data =
134,132,126,123,122,124,138,125,131,136,124,135,128,135,133,130
150,135,141,134,117,133,151,132,124,146,122,148,140,149,140,121
139,127,143,139,127,138,137,137,120,133,130,137,141,138,130,120
120,115,128,136,129,137,118,140,120,119,142,117,130,122,127,122
Indices start at 0.
(0, 0) -> 134
(3, 13) -> 122
(0, 6) -> 138
(3, 12) -> 130
(2, 15) -> 120
(0, 15) -> 130
(2, 8) -> 120
(0, 5) -> 124
(3, 14) -> 127
(3, 2) -> 128
(3, 15) -> 122
(0, 13) -> 135
(3, 4) -> 129
(1, 11) -> 148
(2, 2) -> 143
(1, 8) -> 124
(0, 2) -> 126
(2, 12) -> 141
(1, 10) -> 122

arr =
[[125 141 130 154 131 121 118 136 139 119 122 113]
 [128 131 129 133 129 127 126 129 130 126 127 126]
 [129 131 129 134 129 127 125 129 130 126 127 126]
 [120 130 124 136 126 124 129 134 135 127 127 115]
 [130 131 130 132 129 127 125 128 129 126 127 128]
 [128 140 132 151 131 122 118 134 137 120 123 117]
 [127 140 131 151 131 122 118 135 138 120 123 116]
 [130 131 130 132 129 128 125 128 128 126 127 128]
 [127 140 131 151 131 122 118 135 137 120 123 117]
 [129 140 132 150 132 123 118 134 136 120 123 119]
 [124 138 129 149 130 122 121 135 138 121 124 114]
 [124 137 129 147 129 122 122 135 137 122 124 115]
 [128 140 132 152 131 122 117 135 137 120 123 117]
 [124 138 129 149 130 122 121 135 138 121 123 114]]
arr[0,0] -> 125
arr[:, 1] -> [141, 131, 131, 130, 131, 140, 140, 131, 140, 140, 138, 137, 140, 138]
arr[0,9] -> 119
arr[8,2] -> 131
arr[8,0] -> 127
arr[13,7] -> 135
arr[9,4] -> 132
arr[5,8] -> 137
arr[8,4] -> 131
arr[9] -> [129, 140, 132, 150, 132, 123, 118, 134, 136, 120, 123, 119]
arr[4,10] -> 127
arr[10,3] -> 149
arr[1,4] -> 129
arr[1,5] -> 127
arr[13,11] -> 114
arr[11,5] -> 122
arr[0,4] -> 131
arr[7,10] -> 127
arr[5,3] -> 151
arr[4,4] -> 129
arr[6,3] -> 151
arr[8,6] -> 118
arr[13] -> [124, 138, 129, 149, 130, 122, 121, 135, 138, 121, 123, 114]
arr[:, 5] -> [121, 127, 127, 124, 127, 122, 122, 128, 122, 123, 122, 122, 122, 122]
arr[:, 9] -> [119, 126, 126, 127, 126, 120, 120, 126, 120, 120, 121, 122, 120, 121]
arr[:, 7] -> [136, 129, 129, 134, 128, 134, 135, 128, 135, 134, 135, 135, 135, 135]
arr[7] -> [130, 131, 130, 132, 129, 128, 125, 128, 128, 126, 127, 128]
arr[2,1] -> 131
arr[1,8] -> 130
arr[12,7] -> 135
arr[9,3] -> 150
arr[10] -> [124, 138, 129, 149, 130, 122, 121, 135, 138, 121, 124, 114]
arr[4,8] -> 129
arr[3,9] -> 127

M = [100 123 114 117 146 104 144 146 155 156 127 144 133]
M[0] = 100
M[12] = 133
M[11] = 144
M[2] = 114
M[9] = 156

x =
[[131, 104, 148, 111, 137],
 [149, 149, 107, 149, 108],
 [133, 109, 152, 103, 120],
 [152, 151, 150, 145, 147],
 [141, 107, 153, 109, 149],
 [147, 151, 106, 150, 151],
 [147, 147, 106, 151, 108],
 [107, 120, 104, 107, 141],
 [151, 150, 106, 151, 111],
 [151, 145, 151, 144, 150],
 [151, 144, 106, 148, 108],
 [109, 107, 154, 102, 144],
 [142, 132, 152, 145, 148]]
Indices start at 0.
(0, 0)	131
(2, 3)	103
(11, 0)	109
(6, 2)	106
(10, 0)	151
(7, 4)	141
(4, 2)	153
(4, 4)	149
(10, 3)	148
(0, 3)	111
(11, 3)	102
(6, 0)	147
(3, 1)	151
(10, 2)	106
(8, 0)	151
(1, 4)	108
(2, 0)	133
(2, 1)	109
(4, 1)	107
(1, 2)	107
(5, 0)	147
(5, 2)	106
(9, 2)	151
(11, 1)	107
(9, 1)	145
(11, 4)	144
(5, 4)	151
(8, 4)	111
(12, 0)	142
(11, 2)	154
(8, 3)	151
(9, 0)	151
(9, 4)	150
